m =
3,4,3,3,3,3,3,3,3,3,3
2,4,1,3,3,5,7,3,3,4,3
3,4,3,3,3,3,3,3,3,3,3
3,4,3,3,3,3,3,3,3,3,3
3,4,3,3,3,3,3,3,3,3,3
3,4,3,3,3,3,3,3,3,3,3
3,4,3,3,3,3,3,3,3,3,3
1,2,3,3,3,3,3,3,3,3,3
3,4,3,3,3,3,4,3,3,3,3
3,2,3,1,3,2,3,2,3,3,3
The top-right entry is 3
The last entry, reading row by row? 3
The fourth-last entry, reading row by row? 2
The entry in the top-left corner? 3
The entry directly above the largest entry -> 3
The bottom-left entry is 3
The 2nd entry on the diagonal from the top-right corner is 4
The entry directly below the largest entry? 3
The largest entry in the first row? 4
The first entry of the largest entry's row? 2
The 4th entry in reading order? 3
The 3rd entry in reading order: 3
The entry just left of the largest entry? 5
The 5th entry in reading order? 3
The 2nd-last entry, reading row by row is 3
The 3rd entry on the diagonal from the top-right corner? 3

Questions about the array below.
1) What is the entry in the bottom-right corner?
2) What is the first entry, reading row by row?
3) What is the second entry, reading row by row?
4) What is the third entry from the end, reading row by row?
5) What is the entry in the top-right corner?
6) What is the entry just left of 45?
7) What is the 2nd entry on the main diagonal?
8) What is the smallest entry in the first row?
[[52 80 46 53 60 61 38 74 56 53]
 [60 69 52 58 66 60 46 55 50 52]
 [52 30 55 51 44 45 63 36 48 53]
 [41 69 47 44 47 54 38 76 61 47]
 [63 28 59 59 55 51 71 23 43 59]
 [58 33 58 55 52 50 66 31 47 55]
 [48 78 49 49 55 59 40 80 63 50]]
1) 50
2) 52
3) 80
4) 80
5) 53
6) 44
7) 69
8) 38

x =
[[ -5   4   3  11 -12]
 [  3  18   0   8   0]
 [-26  16 -15  -1  -3]
 [ -8  35 -20   0  31]]
Rows and columns are numbered from 0.
What is the entry at row 0, column 2?
Answer: 3
What is the entry directly above 31?
Answer: -3
What is the entry in row 1 and column 2?
Answer: 0
What is the entry at row 2, column 0?
Answer: -26
The entry just right of 11 -> -12
The entry just right of the largest entry: -20
The entry just left of 35 -> -8
What is the top-left entry?
Answer: -5
What is the bottom-right entry?
Answer: 31
The entry at row 0, column 1 -> 4

Read these off the grid that follows.
1) Give the entry in the top-left corner.
2) Give the largest entry in the first row.
3) Give the entry directly above 474.
4) Give the third entry in reading order.
5) Give the entry just left of -139.
6) Give the second entry from the end, reading row by row.
7) Give the bottom-right entry.
8) Give the bottom entry of the column that holds the smallest entry.
267,796,43,238,-335,262,35,-214
507,-466,-521,-591,219,-139,339,-192
308,330,-118,-220,-135,-507,-102,485
-74,248,-625,390,161,39,421,-521
-177,810,-292,-144,-634,566,-214,-12
-764,-421,419,-148,-727,-643,421,512
-432,445,106,199,-114,482,130,-727
-790,344,-302,397,218,7,-8,-797
348,330,139,397,-629,-857,362,512
474,-91,419,-678,219,578,42,-508
507,39,361,-597,204,23,79,-425
-105,-65,-723,135,-677,-8,173,-37
-296,-108,229,35,-199,578,-323,-681
24,810,147,0,47,302,33,298
1) 267
2) 796
3) 348
4) 43
5) 219
6) 33
7) 298
8) 302

[[ 30  10  -2  15  12  10   1 -23  18]
 [ 30   8  -5  20  12  11   3 -22  15]
 [ 30   7  -8  19  13  12   5 -20  13]
 [-34  -8   3 -15 -14 -13  -1  19 -16]
 [ -4   9   1  17 -10 -38  -7  -3  23]
 [-34 -11   3 -18 -15 -10   1  19 -17]
 [  8  -5  -1 -18   7  12   5  -3 -21]
 [ -9   8   0  20 -12 -37  -7  -2  23]
 [ 30  10  -6  20  13  11   4 -23  18]
 [ 30   8  -4  15  12  12   1 -22  17]]
Indices start at 0.
Find the entry in row 0 and column 1.
Answer: 10
The entry in row 0 and column 0: 30
Find the entry directly below the smallest entry.
Answer: -10
The entry in row 1 and column 1: 8
The entry at row 2, column 1 -> 7
Find the entry at row 2, column 0.
Answer: 30
The entry just right of the smallest entry is -7
Find the bottom-right entry.
Answer: 17
The entry just left of the smallest entry -> -10
The entry directly above the smallest entry is -13
Find the bottom-left entry.
Answer: 30
Find the entry at row 0, column 2.
Answer: -2
The entry at row 1, column 0: 30
Find the entry directly below -20.
Answer: 19
Find the entry in the top-right corner.
Answer: 18
The entry directly above -17 is 23
The entry directly above -14 is 13
